Y: rows in 3 groups, each row roughly a mix of its group's directions (some rows in no group):
Y (114 x 10):
[[ 21 -16  47  15  -1  -2 -12 -23   5  54]
 [ 43  14  -9 -18  39  14  12  39  11 -26]
 [ 13  29  17 -38 -28   6  -4  21  14 -50]
 [ 13  39 -15  16 -29 -50 -11   4   1 -33]
 [  0  28 -18  26  15 -24  52 -26  25   9]
 [-27 -19  10 -13 -28  58 -20  -8 -25 -10]
 [-34 -31  36 -14   9  36 -13 -28 -28  -1]
 [ 38   9  38  32 -12 -15 -20   2  19 -40]
 [  7  22   1 -37  42 -17  41  23  -1 -22]
 [  5  24 -39 -12 -19 -44  -8  38  23   9]
 [ -4  -3  -7 -38  31 -48 -23   7  36 -10]
 [ 11  -2  19  -9  11   1  10  14 -43 -62]
 [  8   9  29 -29  25 -23  51 -26 -14 -13]
 [-42   3 -30  22  20 -28  24 -27  17  29]
 [ 45   3 -19  51   8   3   2  -2  31  26]
 [ -5 -22   1  23  34 -37 -39  13  21  32]
 [-28  15 -33  -1 -26 -16  23 -54  -7  12]
 [-13 -12   6 -27  31   4  21 -22   5 -61]
 [ 42   4  -3  42 -17  -2  38 -19 -32   6]
 [  8 -27  -8  13  -7  44  -9 -35  41 -24]
 [ 21 -29  20 -11  16 -48 -15   8   2  46]
 [-24   8  13  58 -11   1 -36   8  -7  31]
 [ 30   1  11 -13   8  29  38 -44  34   4]
 [ 15  24  11 -37  47 -23  15   0 -25 -29]
 [-43  15 -24 -37   9   5  -2 -51   2  -5]
 [ 36 -20 -18  25  29   4  -7  -9 -40 -39]
 [ 33 -19 -28  32  16  43   8   6 -32 -16]
 [-15 -14 -27  16  40  29   2 -17  26 -44]
 [-12 -14 -20  48  31 -21 -33   9  26 -19]
 [  0 -14   0   2  43 -26 -28  -4  56   6]
 [-21  -9  13  -8 -56  28 -41   3  16   8]
 [-27 -10 -16  24  10  50 -28  17 -15  33]
 [ 44 -11 -30   3 -12 -29  29   4 -29  33]
 [ 14 -31  46   9 -12  -5 -17 -10 -50  19]
 [  6 -37 -12  36  -1  50 -20  30  -7   7]
 [  3   5  20   4  34 -18   2  23  29  58]
 [-36 -18  -6  37  27 -40 -31  -1  12 -12]
 [ 31 -27  29  -8  30 -19  34 -13 -16  35]
 [ 32  13  18   1  -1 -56  39  -7  14 -19]
 [-34 -26  -9 -11  30 -35 -28  18 -12  36]
 [ 31   6 -28 -42  13  16   7  49 -18  -3]
 [ -3  31   1  24 -35   3 -19  54 -12  23]
 [  9 -29 -31 -15  -4  26 -23  -6   2 -58]
 [-23 -13 -40  13  59 -14  -4  18  11   1]
 [ -5  -5 -27  10 -56  25 -15  -6 -42  -6]
 [ 12 -18 -57 -42  -8  -4 -11 -29  -2 -14]
 [ 11 -21 -17  -7  16 -16  16  -8  31  63]
 [-10 -21 -14  43  24  -8  21 -16 -47 -24]
 [ 36  21 -34   7   0 -18  27  32 -19 -36]
 [-24  30 -22  10  17 -12  22  20 -57   7]
 [ 43 -16 -20  -3  27  12  12  31 -43  20]
 [-35  37 -12 -11 -23  -8  25 -21  40 -25]
 [ 18 -55   0  29 -29  38   3  12   9  -3]
 [ 36  -6   4  24 -28 -23  47  -3 -33 -11]
 [ 32  10  10 -25  31  -4  40 -27  33  22]
 [ -9  -9  38 -49  39   9   5  -2  20  25]
 [ -5 -24  40 -17  14  23  -9  -1 -46 -36]
 [ 14  27  27 -14 -21 -34   1  20 -12  52]
 [  3 -11 -47   2  56   5  -3  34   5   4]
 [-42  10  -7  17 -38 -29   0 -34  24  22]
 [ 22  -3  46 -30 -27  13  35  11 -19 -26]
 [-29  44  -2 -13  35 -41  -8  22  13  -7]
 [  5   3 -48 -17  36  -4  16 -14 -38  29]
 [-30 -21 -27 -14 -34  44 -23 -26 -10   2]
 [ 15 -23  -8 -24  49  12  40 -14 -29   8]
 [-19 -20  -1 -21  42   3 -17   7  16  55]
 [ 35  -6 -17  31   3  11  14  12 -43 -43]
 [-22 -28  10 -30 -10 -46 -34   0 -23 -24]
 [-19  23  27  22 -54  24 -19  18 -11 -18]
 [-26 -22  -8  15  55 -10 -20  -3  22 -35]
 [ 44 -28 -32 -21   1 -22  12   6   4  42]
 [-13  14  -8 -51 -33   1 -32 -20  -8 -33]
 [ 20  32   0 -28 -34  14  34 -13  22  37]
 [ 23 -34  11 -15  25   2  55 -25  -3 -19]
 [  2 -19  32   1 -41   6 -20  18  38  38]
 [  6  33  19  16  -4   5  37  34 -43  24]
 [-29 -10 -29 -27  39  11 -26  26  30  17]
 [ -7  31  12  15 -48   2 -23  47 -11  11]
 [ -4 -15   6 -34  29 -31 -25  36  -9  38]
 [ 14  26 -37 -23  40 -43  14 -13 -13   1]
 [  8   7 -10 -52 -37 -18   6 -33 -24 -19]
 [-33  -7 -13 -21  34 -28 -13 -42  11 -31]
 [-29 -11  15  27  10 -21  35  36 -32  27]
 [-28 -23  13 -34  17  27  17 -13 -49  13]
 [ 17  40   7   7 -16 -51  19  -5 -17 -33]
 [ 48  36   3   0 -27 -13  36  -3  19  24]
 [-10  22   2  -7 -11  22  47 -19 -50 -19]
 [-17   7   4 -44  18 -47 -18 -24  27 -18]
 [  5 -12 -19   5  35 -25 -23 -24  44  35]
 [-35   8   2  28 -24  11  -4  60 -19  -4]
 [ 23   7 -34  13 -40 -16  19  15 -47 -11]
 [-37   2 -22  50  15  -7 -27  15 -32  12]
 [ 36  -8  16 -30  33 -23  33 -15  18  31]
 [  6  21   9   6 -26 -27 -34  38  14  44]
 [ 22  -5 -15  47  18  47  15 -25  16 -12]
 [-24  17  -6   0  24  12 -10  21  33 -59]
 [  1 -21  23  25   5  44  -2   5  30 -46]
 [  9 -45 -17   7 -37  17 -45  -7  22  -4]
 [-11 -29 -17  -1 -13  -4 -34 -61  20   4]
 [-31 -24 -28  -1  23 -19 -44   2  17 -36]
 [ 18 -32 -27   4  24  19  -1  22 -53  19]
 [ 20  14 -45 -30  41 -29   8  -8 -23   5]
 [ -4  40  32 -10 -20 -31  13  18 -34  31]
 [ 13 -15 -50  29  19 -16  39 -27  -1  -1]
 [  6 -28  36 -11  16   1  56 -28  15  -4]
 [  9 -22 -18  -3   4  10 -49  46 -19 -29]
 [  0 -24 -55  35  12   8 -16  15 -22  28]
 [ 29  35  17   1  33 -40   7  33 -21  -6]
 [-13 -34 -40 -10 -18  27  20 -45 -11  10]
 [ 16 -16 -30  -2  35  45 -19  32  -1 -26]
 [  6  15   8 -39   9   5  53 -32 -19 -23]
 [-37  11 -10 -44 -23  17 -39 -20   5  20]
 [-20  36  14  22 -36  -6 -30  43  -9  10]
 [ 15 -11 -32  18  42  -6  35  -2 -18  39]]

which group is each row in? (one row of each group first):
[ 12  37  21 -31 -30 -39 -23  11  -2 -26]	(63)
[  6 -30  38 -19   6 -41  -2 -38 -12  24]	(109)
[ 29  12  13   5  13  15 -15  22  23 -62]	(123)

[ 55  -5 -15 -11  30 -41  19  20  -4  -1]	(63)
[-15  -5   8 -63  15   5 -28 -11  35  11]	(63)
[  5 -22  26 -27  -8  25  -4 -11 -27  57]	(123)
[ 22 -18 -23   1  14  49  18  -3  36 -32]	(109)
[ -9   8 -13  26 -20   9 -56  27  25 -26]	(63)
[  1 -44  -1 -10  -8  31 -14 -10  37 -44]	(63)
[ 54  28 -25   7 -30  -8  13  30   2 -17]	(123)
[-16 -15  -2  31  24  -3  37 -30 -46 -16]	(123)
[-17 -34  -8  -4 -26 -23 -57 -25   8   0]	(109)
[-25  -1  15  11 -19  -2  12 -13 -71  -4]	(109)
[ 14  39  -5   6 -11 -35  35 -11  42  21]	(123)
